(in the rows, 128 means zero)
Rotation paths and how fast each direction turns (degrees each step)
Each turn is a multiple of 5 degrees from 10 to 175, or 0.
Each row of a path follows its step; steps can be skipped.

step 0: [127 134 130 123 124 121 140 127 131 125 133 123 131 128 129 125 126 128
 127 126 138 130 129 131 125 125 119 125 122 133 124 136 127 129 125 126
 118]
step 2: [122 123 128 134 127 137 127 127 124 123 120 128 140 128 136 131 127 129
 127 127 130 132 131 130 125 129 130 123 128 130 131 124 128 122 141 128
 129]
step 4: [138 132 133 117 135 125 123 130 132 128 124 133 128 124 130 128 126 124
 125 126 128 130 129 125 126 127 122 130 121 124 115 132 124 127 131 129
 137]
step 5: [128 123 130 126 124 125 131 130 132 134 125 124 137 121 130 135 130 126
 133 122 126 118 127 139 129 125 119 127 133 131 134 130 127 126 132 127
 122]
step 7: [127 135 133 127 120 137 126 127 129 123 126 134 136 131 130 130 133 131
 124 129 136 127 134 121 130 127 127 117 123 129 124 130 122 133 124 126
 129]
step 10: [131 124 132 128 122 123 131 128 122 125 125 124 133 129 127 130 118 125
 129 118 131 130 125 123 134 122 124 119 129 130 128 123 123 127 122 137
 128]
step 11: [129 129 128 127 123 123 127 127 132 118 125 127 128 125 138 121 133 123
 134 134 129 122 123 120 123 120 125 132 126 122 124 129 131 125 130 122
 128]
step 12: [124 133 129 132 131 130 134 129 136 129 119 130 130 130 120 131 130 128
 130 127 133 125 133 140 120 124 129 120 124 127 126 137 127 127 133 127
 132]
step 13: [127 122 128 127 127 127 130 128 134 125 126 129 134 119 130 124 121 134
 129 119 136 139 135 129 128 135 127 137 130 131 130 127 128 130 122 129
 126]
step 16: [133 131 130 122 124 123 132 128 130 123 139 127 128 123 124 128 129 121
 128 125 135 126 134 132 121 126 122 133 128 123 125 138 132 127 122 131
 124]
step 18: [123 129 129 135 118 133 136 125 127 126 125 129 133 126 138 127 122 129
 134 130 133 127 130 127 129 132 124 125 128 126 139 122 133 124 134 121
 125]
[126 130 131 127 129 128 128 126 126 129 128 126 128 125 133 127 128 129
 127 129 128 131 130 125 126 128 129 132 127 126 127 129 126 128 131 128
 125] : 160
[127 130 125 130 127 126 129 128 126 128 130 131 129 124 128 127 126 127
 130 129 130 127 126 128 128 126 129 133 131 130 127 128 131 129 126 128
 127] : 140
[125 127 131 129 130 127 128 129 129 131 127 127 127 126 127 127 127 131
 127 127 129 124 126 128 127 125 130 127 127 127 129 126 127 132 126 132
 127] : 155
[129 125 127 128 126 128 129 127 128 130 124 128 128 126 129 128 125 127
 126 129 125 128 130 129 129 131 129 128 131 130 130 124 127 125 127 131
 126] : 90
[130 127 128 128 128 130 127 127 129 131 127 130 129 129 130 129 126 130
 129 129 125 124 127 128 128 126 127 128 130 125 127 126 130 129 131 123
 127] : 110

step 0: [128 131 129 118 136 123 138 127 122 122 128 134 129 131 120 129 131 129
 132 129 131 127 134 126 131 132 128 136 127 122 128 135 134 132 120 140
 137]
step 1: [126 129 128 123 136 129 127 132 122 128 124 132 125 129 118 123 124 124
 128 123 125 113 126 139 133 118 125 129 126 131 123 122 127 122 116 127
 132]
step 2: [120 121 125 134 132 127 124 120 121 123 129 130 123 125 127 120 124 131
 129 133 130 133 125 125 127 113 132 141 129 135 130 120 126 128 124 133
 124]
step 7: [127 125 137 133 132 126 122 131 122 128 128 130 123 123 128 128 130 132
 123 130 124 134 130 130 113 120 131 134 136 118 122 125 119 128 119 131
 130]
step 8: [123 133 123 138 130 120 127 135 121 132 138 128 129 122 126 135 133 129
 124 137 130 126 141 132 130 133 129 133 131 129 128 120 133 124 126 136
 134]
step 11: [121 114 133 127 130 120 126 126 126 123 136 131 126 121 124 126 136 123
 131 134 129 132 128 128 132 128 127 132 129 138 121 127 122 140 121 136
 127]
step 12: [128 122 127 118 137 130 131 136 130 128 132 136 126 122 122 134 131 134
 117 132 122 131 122 136 124 125 120 136 130 123 128 128 133 129 127 138
 131]
step 13: [125 133 126 125 125 122 132 130 115 127 122 133 123 128 131 134 127 129
 118 124 133 124 134 130 134 122 128 130 118 125 129 118 132 126 120 140
 125]
step 17: [131 129 129 131 144 127 128 128 122 132 137 142 121 127 127 124 128 130
 127 129 124 121 131 133 131 129 123 130 127 133 130 117 135 125 129 129
 138]
step 18: [125 141 132 128 138 120 124 122 120 118 119 134 131 126 128 123 120 127
 125 133 127 128 119 123 132 125 131 137 127 124 129 124 127 126 124 135
 128]
step 19: [125 130 136 134 126 121 125 125 123 128 132 120 133 127 114 127 124 121
 120 132 125 125 131 137 127 116 135 132 128 125 120 124 127 135 126 124
 126]
[127 128 128 126 126 127 131 129 130 132 131 131 130 128 128 130 126 127
 130 125 128 125 129 130 126 129 128 130 127 129 129 129 130 124 128 131
 128] : 90
[130 124 127 127 127 129 129 126 128 130 128 129 128 131 126 124 126 128
 126 129 126 131 129 128 124 128 130 129 128 127 126 126 131 129 130 128
 130] : 145
[130 130 125 127 131 128 128 126 126 129 124 130 127 130 128 130 130 129
 128 127 129 128 129 130 131 130 128 125 129 127 127 127 131 127 130 130
 131] : 85
[126 129 131 128 129 128 126 128 128 129 127 128 134 127 129 127 128 131
 130 130 128 127 129 128 128 130 128 129 128 126 123 127 130 129 128 126
 129] : 35
[129 129 128 130 129 130 129 130 128 129 126 126 127 128 127 125 130 127
 131 129 128 127 130 126 126 130 129 129 130 128 130 128 128 125 124 128
 132] : 45

step 0: [128 118 126 128 126 125 139 139 131 123 132 127 130 119 133 119 130 125
 128 121 118 128 133 133 131 124 126 123 127 123 119 130 120 123 121 130
 120]
step 1: [119 123 125 122 132 117 123 130 126 130 126 140 123 126 136 137 127 130
 133 134 131 136 134 130 123 123 133 132 127 129 126 126 123 133 126 119
 117]
step 2: [121 123 128 125 124 127 122 133 128 126 130 131 129 129 126 134 126 136
 139 122 125 121 126 120 130 125 137 128 129 121 120 129 140 129 125 131
 141]
step 3: [123 127 123 132 130 128 129 126 130 125 123 134 139 124 125 125 130 121
 130 127 135 130 121 141 127 129 129 124 113 117 127 133 127 121 126 127
 135]
step 4: [131 124 131 123 128 124 131 123 118 128 134 138 126 134 135 127 120 126
 131 141 126 123 120 127 125 135 133 134 126 130 132 138 127 121 137 127
 129]
step 9: [133 127 117 127 123 126 136 136 130 124 126 133 122 118 122 134 130 139
 132 127 139 124 129 123 123 128 132 133 128 126 133 121 128 115 132 123
 129]
step 10: [124 122 128 141 119 121 137 128 127 131 131 125 128 137 126 134 124 120
 128 125 134 135 119 126 124 129 127 133 126 133 116 128 132 124 119 126
 131]
step 14: [130 130 138 133 142 126 127 124 132 135 129 137 126 115 129 125 126 130
 134 133 131 131 126 130 129 127 128 123 118 127 135 124 126 134 127 123
 140]
step 16: [131 128 132 132 131 129 148 129 125 130 120 117 138 122 126 125 132 126
 132 129 129 130 128 124 135 134 126 127 130 121 130 128 133 118 132 132
 123]
step 18: [127 125 132 122 126 130 132 139 125 131 137 127 128 139 126 132 131 127
 125 121 131 137 140 122 135 125 135 131 129 132 121 122 132 135 137 128
 131]
step 19: [112 121 136 134 125 126 126 133 135 119 119 123 126 120 124 127 140 128
 124 124 136 130 130 129 132 131 133 126 129 126 130 133 125 130 129 133
 126]
[127 128 129 127 128 126 129 132 129 129 125 126 127 130 126 125 128 128
 124 127 130 127 128 127 131 127 127 131 129 131 129 126 126 126 130 128
 129] : 35
[127 128 127 127 126 125 131 125 125 130 129 129 129 132 130 129 128 130
 127 130 132 127 130 127 128 127 127 128 130 130 126 129 131 129 130 129
 127] : 130
[130 128 127 128 127 130 130 127 128 130 125 128 131 125 128 129 126 128
 127 129 130 127 125 128 126 128 129 134 127 127 129 129 131 127 127 128
 132] : 60
[129 129 128 131 123 126 130 127 129 127 126 128 131 126 127 128 130 127
 126 127 128 127 125 127 129 127 128 124 127 128 127 130 126 124 128 127
 126] : 110
[128 126 131 128 127 127 126 127 125 128 129 127 128 125 127 130 131 127
 131 130 129 126 130 125 129 127 127 130 125 128 133 129 129 127 129 128
 126] : 145
